In the rows, 128 means zero.
Each named turn below is shown by a few rows before and after it. Which turns, in which order, take the first row of each later pair to the second? The first pair is answered.
fis:
[126 194 157 128 120 133 130 107 139] => [122 194 140 120 119 120 129 100 145]
[169  94 125 151 160 108 165 145 158] => [162 103 174 166 136 150 155 157 122]
[149 126 112 109 151  65 136  87 142] => [180 116 144 135 173  95 148 105 145]
[115 133 151 132  88 149 118 130  84] => [ 98 134 107 109  88 112 117 115 100]
biva:
[131 146 120 128 137 120 115 118 140] => [121 137 109 128 121 116 116 118 127]
[100 135 133 121  94 132 108 125  87] => [154 100 107 146 160 116 147 138 140]
[106 163 154 111 118 133 102 121 126] => [121  93  87 128 124 107 137 134 129]
kedim:
[108 133  95 103 120  99 124 120 132] => [104 131  97 104 113 102 122 121 128]
[ 94 158 161 115  96 118  97  96 105] => [ 96 120 151 134  81 131 111 111  79]
[ 97 165 162 118  80 131  99 117 103] => [103 120 148 141  67 139 118 136  79]
[139 102 147 141 139 135 111 137  94] => [150  98 139 143 153 130 118 139 106]

Each pair is two turns apart.
[125 143 119 111 131 110 111 114 125] => [152 134 133 128 153 124 124 126 137] -> fis then fis
[121 126 136 129 129 157 157 147 104] => [135 125 133 132 149 151 162 147 124] -> biva then kedim
[145 182 181 129 165 184 131 119 110] => [137  76  65 142 137 139 167 137  85] -> biva then kedim
[124 147 150 118 127 139 126 135 122] => [110 137 133 116 112 130 125 136 109] -> fis then kedim
[115 124 138 113 119 162 142 138 116] => [110 116 125 112 113 154 143 135 114] -> kedim then fis
[122 107 128 132 120 129 167 132 123] => [128 109 127 132 130 127 168 132 133] -> fis then kedim
[118 126 123 114 131 108 121 125 133] => [114 123 124 116 120 112 118 126 122] -> kedim then kedim
[167 110 121 133 148 123 140 135 140] => [162 138 157 131 145 141 126 131 136] -> kedim then fis
[144 159 194 129 164 152 131 119 151] => [ 96 176 179 102 113 140 106 106 117] -> kedim then fis
[135  89 100 133 116 128 146 134 115] => [152  95 105 135 142 123 150 133 140] -> fis then kedim
[146 172 179 125 162 143 120 114 160] => [105  85  81 128  90 110 140 127  96] -> fis then biva
[121 120  72 109 122 143 122 122 145] => [143 117  86 121 147 152 132 129 160] -> kedim then fis
[128 149 155 131 114 140 108 108 129] => [113 137 125 122  98 123 107 104 120] -> kedim then fis
[136 150 183 141 151 143 129 117 144] => [108  82 117 146 101 122 144 126  97] -> kedim then biva
[162 154 159 118 151 142 119 134 141] => [132  98 104 117  98 123 126 142  93] -> kedim then biva
[ 92 105 103 143  60 116 134 124  67] => [131  66  80 165 103 107 164 137  97] -> kedim then fis
[132 109 128 143 109 144 126 139 109] => [141 136 151 142 128 153 118 134 125] -> kedim then biva
[ 94 127 117 103  95 108 135 131 119] => [109 126 104 101 123  94 146 127 148] -> fis then kedim
[130  96 116 148 107 137 136 142 105] => [135 154 166 137 131 152 117 130 130] -> kedim then biva
[134 100  95 118 144  85 144 111 113] => [162 107 126 134 173 106 149 118 131] -> kedim then fis
[137 110 138 147 137 127 122 176 138] => [109 134 146 129 108 127 100 164 118] -> kedim then biva
[147 115  89 137  92 131 115 142  98] => [174 165 138 133 141 142 107 133 143] -> biva then kedim
[113 107 119 135  96 132 135 135 108] => [136 101 105 137 136 119 148 135 143] -> kedim then kedim
[115 106  91 124 109 125 135 116 118] => [132 157 152 124 142 149 122 110 146] -> fis then biva
[162 110 133 145 141 145 126 156 133] => [121 136 139 124  98 146  98 142 104] -> kedim then biva
[135  60 128 163 106 172 138 168  79] => [179  89 114 149 196 136 151 149 173] -> kedim then kedim
[147 128 169 148 138 137 113 136 107] => [123 134 158 135 112 130 103 129  90] -> kedim then fis
[ 86 136 152 130  88 138 137 146  83] => [128  83 119 155 131 129 175 161 110] -> kedim then kedim
[137  74  63 119 177 118 147 137 155] => [ 85 161 174 101 116 178  88 126  99] -> biva then kedim
[136 133 170 129 127 150 122 136 128] => [141  88 117 135 127 127 144 143 127] -> biva then kedim
[ 79 153 121 140  81 129 139 128 104] => [120 167 112 137 153 106 155 118 176] -> fis then biva
[168  66  77 150 167 114 174 140 173] => [184 126 173 158 184 165 153 143 181] -> kedim then fis
[113 122 122 133  81 139 128 128 113] => [153 140 131 138 143 133 140 123 171] -> biva then kedim
[184  89 184 171 127 170 145 184 116] => [187  56 135 172 132 144 160 185 125] -> fis then biva
[114 156 127  98 187  71 112 116 168] => [112 164 138  97 185  76 108 117 169] -> kedim then fis
[102 144 120 106  90 126  91 123 111] => [166 112 119 140 163 130 129 143 161] -> kedim then biva
[112  87 110 141  65 139 143 136  74] => [106 144 168 128  68 161 118 125  79] -> biva then biva
[103 162 112 103 122 104 117 107 132] => [110 151  98 107 131  95 125 108 143] -> biva then kedim
[134 110 156 147 121 153 134 130 100] => [153 102 142 150 150 142 146 129 127] -> biva then kedim
[100 114  86 111 106  95 130 105 117] => [141  92  85 134 147  99 155 116 147] -> kedim then fis
[ 74 142 139 117 109 133 110 104 120] => [ 80 107  95 121 116 111 128 108 124] -> kedim then fis
[116 135 133 131 175 120 122 106 149] => [108 147 142 124 164 123 113 101 143] -> kedim then fis
[129  92 125 179  94 104 169 143 115] => [145 102 152 186 115 120 172 148 126] -> kedim then fis
[143 156 189 152 137 166 122 118 130] => [126  80 120 163  95 144 143 135  90] -> kedim then biva
[134  79 136 174 110 164 165 154  95] => [ 87  94  86 134  77 121 142 126  88] -> fis then fis
[ 93  98  65 133  94 121 152 136 117] => [131 174 177 143 149 174 137 135 155] -> biva then fis
[100 142 117  95 158 104 108 116 152] => [123 119 110 112 177 106 127 127 162] -> biva then fis
[154  90 166 164 119 176 149 155  96] => [177  78 133 162 159 148 166 150 136] -> fis then biva
[143 140 194 165 138 174 130 173 106] => [151  69  90 164 150 115 164 174 125] -> fis then biva
[121 190 136 118 142 102 101  95 195] => [133 110  65 135 139  77 137 112 188] -> biva then fis
[160  97 114 175 173 116 195 139 137] => [156 150 187 174 170 154 170 135 130] -> kedim then fis
[128 140  75 123  98  83 145 111 127] => [168 178 147 141 147 120 144 117 158] -> biva then fis
[115  93  97 114 142 100 145 127 143] => [134  91 157 144 142 151 149 149 122] -> fis then fis
[125 134 140 136 122 129 116 111 127] => [130 119 117 137 128 116 125 112 132] -> fis then biva
[ 93  84  84 119  82 110 110 130  89] => [128  85  61 116 143  82 127 121 150] -> fis then kedim
[124 160 121 103 129  93 114 112 144] => [132 155 118 107 139  90 120 112 153] -> biva then biva
[103 118 136 128 101 142 142 134  87] => [144 132 163 140 155 152 153 137 129] -> kedim then biva
[114 150 149 110 138 116 132 122  99] => [120 130 117 108 149  94 145 123 113] -> fis then biva
[135  95 124 139 114 129 147 140 103] => [157 130 158 139 150 139 142 135 135] -> fis then biva
[123 142 121 131 131 117 133 116 144] => [121 131 112 133 125 114 135 118 138] -> kedim then biva
[175 109 137 159 178 144 156 142 161] => [128  90 144 162  97 168 141 153  78] -> fis then biva
[146 137 165 125 120 141 126 150 123] => [151 125 160 130 123 141 133 157 122] -> kedim then kedim
[159  94  96 149 174 103 156 136 158] => [170 123 158 161 180 142 148 142 153] -> fis then kedim
[118 139  94 113  97 123 108 104 100] => [168 117  91 136 156 123 137 116 141] -> fis then fis
[109 104 188 146 100 107 130 150 109] => [101  94 167 142  93  95 130 150 106] -> kedim then fis
[126 120 125 151 126 125 132 138 136] => [124 135 128 143 134 121 127 132 146] -> kedim then kedim
[131  80 108 154 117 114 139 120  89] => [109 113 137 142  96 127 118 112  72] -> biva then biva
[172 201 153 108 141 130 135 133 140] => [144 118  70 115  87 104 155 148  90] -> biva then kedim
[119  91 123 158  98 166 141 150 104] => [150 130 157 155 155 170 139 142 157] -> biva then kedim
[115 174 164 107  89 137 118 113 122] => [160  83 106 144 122 124 171 142 133] -> biva then fis
[ 93 154 153 123  97 155 110 134  93] => [110 138  79 106 141  93 130 118 155] -> fis then fis
[102 152  83  90 126  90 121 107 159] => [ 89 171 108  86 111 102 108 103 145] -> biva then kedim
[123 143 117 116 144 117 144 129 152] => [101 140 130 118 108 133 135 134 115] -> fis then biva
[138 140 158 148 141 149 148 154 106] => [ 96 154 113 113 109 111 128 129  99] -> fis then fis
[120  75 102 145  73 147 140 142  76] => [141  65  60 137 114 112 158 131 124] -> fis then kedim
[133 135  81 114 156  92 135 116 166] => [150 166 141 127 173 126 128 120 173] -> fis then kedim
[147 151 185 149 143 165 125 145 122] => [138  77  85 149 129 118 153 148 116] -> fis then biva
[133  84 144 159 104 152 140 157  86] => [116 127 175 143  95 162 117 145  83] -> biva then fis
[158 166 164 134 177 138 135 117 170] => [127 168 195 138 124 168 120 126 114] -> fis then kedim
[126 110  56  87 158  80 146 123 135] => [141 187 148  83 185 120 120 115 158] -> biva then fis
[113 169 151 110 126 134 110 115 129] => [124 109  84 121 132 101 141 124 136] -> biva then kedim
[153 109 119 129 139 112 168 134  97] => [137 118 134 128 119 124 157 136  76] -> fis then fis
[ 93 165  76  71 114  70 114  88 173] => [ 95 177  88  70 120  74 110  85 179] -> biva then biva
[105 150 132 144 146 122 133 114 164] => [ 97 155 132 140 137 123 128 111 159] -> kedim then fis
[126 119 122 132 114 122 128 130 131] => [123 129 131 129 111 125 124 129 128] -> biva then biva
